arr = [[-28, -27, -42, -16, 2, 23], [20, 27, -12, 12, -5, 10], [5, 30, -5, 5, -16, 12], [6, 32, 6, 18, -18, 10], [1, 29, 20, 4, -9, 8], [17, 21, 26, 6, -9, 6], [13, 13, 28, 2, -4, -6], [10, 15, 33, 0, 0, -5], [16, 4, 51, 3, -5, -10], [11, 5, 49, 5, 1, -16], [8, -1, 57, -1, -7, -30], [1, -1, 70, 7, 6, -28], [18, -14, 64, 4, -1, -23], [27, -8, 52, -9, 8, -20]]
The entry just left of 21: 17
The entry just right of -27: -42
The entry just right of the largest entry: 7
The entry just right of 49: 5
The maximum: 70
The entry just right of -7 is -30
The entry just left of the smallest entry is -27
The entry just left of -23 is -1
The entry just right of -42 -> -16
The entry just right of -12: 12
